(in the rows, 128 means zero)
Which row each row swaps with, under one turn or mirror:
The rows were stretched afterwards, more along some directions than others.
z_472: [128 125 151 104 138 127 145 133 123 118 127 154 143 148 115 131 159 141
 149]
z_15: [ 99  99 119 101 127 116 125 147 120 145 141 171 149 151 161 122 142 151
 137]
z_985: [146 149 133 132 142 120  94 113 142 141 155 127 141 141 117 168 117 100
 163]
z_338: [130 151 127 134 128 107  97 135 132 125 157 115 143 141 114 165  92 135
 139]
z_696: [ 82  95 116 104 132 131 128 156 109 118 128 161 117 154 149 127 156 113
 105]
z_480: [117 104 122 130 105 112 123 159 131 115 130 123 135 169 136 125 128 136
 122]
z_424: [124 121 134 110 148 133 100 135 123 163 121 156  98 113 120 126 105  92
 144]
z_595: [127 114 133 122 104 138 142 134 123 103 143 137 155 126 126 124 115 168
  86]
z_896: [112 130 144  99 138 118 108 148 121 164 119 158 106 112 130 121  96 114
 138]
z_930: [121 101 137  89 141 139 144 117 113 122 113 162 118 109 108  95 122 115
 144]
z_42: [ 96 105 130  88 137 140 155 122 109 134 119 160 109 109 139  97 122 130
 140]
z_970: [149 104 129 120 106 119 128 145 133 130 139 126 142 162 135 130 137 143
 132]
z_918: [106 118 121 124 117 113  96 173 104 130 149 120 116 145 139 132 114 116
 127]
z_879: [166 106 126 115 143 145 127 116 130 118 132 142 113 141 136 168 117 152
 134]
z_448: [149 117 144 139 150 132 148 134 139 127 120 124 145 136 149 171 131 160
 132]
z_202: [105 123 138 123 141 125 111 153 119 154 122 163  98 120 131 125  90 100
 138]
z_530: [108 134 115 134 117 125 119 164  95 110 113 149 102 142 138 140 109 160
 117]
z_180: [129 108 129 116 106 114 122 153 131 135 145 136 131 167 138 129 142 136
 129]
z_744: [128 110 120 125  99 129 143 142 127 100 146 127 155 143 148 137 112 175
  72]
z_31: [ 91 124 128 117 116 125 118 154 107 116 149 107 113 151 155 148 136 146
 125]
z_493: [132 139 136 116 132 101  96 139 141 141 160 112 139 147 130 175  96 132
 147]
z_629: [135 105 124 103 113 136 148 122 127 106 138 134 157 145 142 121 138 173
  86]
z_40: [115 106 136 107 139 151 151 123 104 132 120 168 103  98 127 100 103 115
 138]
z_353: [114 112 125  81 131 140 130 119 113 134 127 155 106 119 126 107 101 120
 144]
z_169: [112 132 124 123 118 127 113 141 115 113 161 123 124 169 157 152 141 132
 131]
z_176: [127 126 124 116 144 110  87 133 133 139 157 116 133 148 118 174 103 117
 148]
z_872: [139 109 139 136 153 127 144 141 139 135 122 119 135 142 169 166 142 161
 124]
z_929: [133 116 133 118 110 130 147 133 136 104 154 132 153 138 143 146 114 177
  75]
z_293: [122 122 110 141 109 121 110 161 101  94 129 134 117 168 133 146 132 156
 115]
z_305: [119 133 109 138 100 115 110 165  96 108 127 137 111 157 140 143 122 163
 121]
z_440: [103 109 113 115 124 112 134 142 117 142 131 151 150 146 155 117 148 166
 132]
z_295: [ 93 107 104 117 116 117 119 152 112 137 135 156 145 157 152 124 145 154
 127]
z_957: [125 146 147 118 148 127 121 127 125 159 109 154 105 105 127 126 104 105
 148]
z_931: [111  95 117 111 121 112 126 148 123 138 143 149 150 154 156 125 155 168
 118]
z_660: [149 114 142 136 150 126 143 137 143 139 110 129 135 142 170 158 147 152
 138]
z_12: [162  96 125 119 145 145 135 117 120 117 115 153 117 132 122 143 131 132
 136]
z_71: [130  96 121 128 113 121 123 150 132 123 139 125 134 161 133 133 129 119
 132]
z_410: [136 113 151 140 149 121 146 156 133 135 116 132 136 135 168 164 130 144
 135]
z_95: [ 99 114 125 123 119 122 106 163 105 105 133 114 107 153 134 137 133 116
 122]
z_759: [135 107 123 130 109 111 138 153 122 121 118 114 138 165 145 123 151 133
 126]
z_556: [112 113 133 105 140 145 159 120 107 136 111 175 108 109 146  95 125 106
 135]
z_149: [156 139 142 119 142 120 104 110 152 134 164 111 142 145 120 180 103 130
 153]
z_606: [142 103 143 137 148 117 154 150 140 129 116 127 138 141 160 153 137 161
 121]
z_331: [ 94 136 128 116 123 121 107 151 110 149 119 158 100 120 132 111 101 107
 124]
z_87: [123 146 122 117 132 112  85 125 139 137 167 118 134 160 134 172 111 128
 144]
z_961: [113 118 113 119 119 114 129 136 126 132 136 147 159 154 165 132 149 176
 124]
z_596: [109 139 127 125 107 120 109 156 103 115 140 102 110 139 139 147 110 131
 124]
z_83: [ 98 118 114 132 112 126 106 157 104 111 163 116 112 156 145 150 116 127
 125]
z_246: [157 109 120 117 140 136 111 120 124 127 141 133 122 146 128 175 127 144
 153]
z_352: [118 125 126 101 138 151 144 114 101 127 116 174 110 110 120 106 122 107
 143]
z_79: [128 101 133 101 147 133 140 132 115 142 121 159 119  96 121 101  94 106
 138]
z_648: [136 132 136 127 133 118 100 124 138 136 172 122 145 138 121 175  98 131
 141]
z_870: [145 105 138 118 112 138 142 116 137 110 144 123 163 126 126 138 125 165
  95]
z_769: [113 134 144 112 148 120 112 148 111 155 105 156 103 109 112 119  97 107
 145]
z_43: [103 137 114 123 120 134 103 150 101 109 146 129 106 165 139 150 134 116
 134]
z_427: [109 145 133 120 144 133 106 134 122 146 120 170 105 120 127 120 105  96
 135]

z_493 is swapped with z_896
z_872 is swapped with z_440
z_12 is swapped with z_293
z_472 is swapped with z_696
z_480 is swapped with z_870

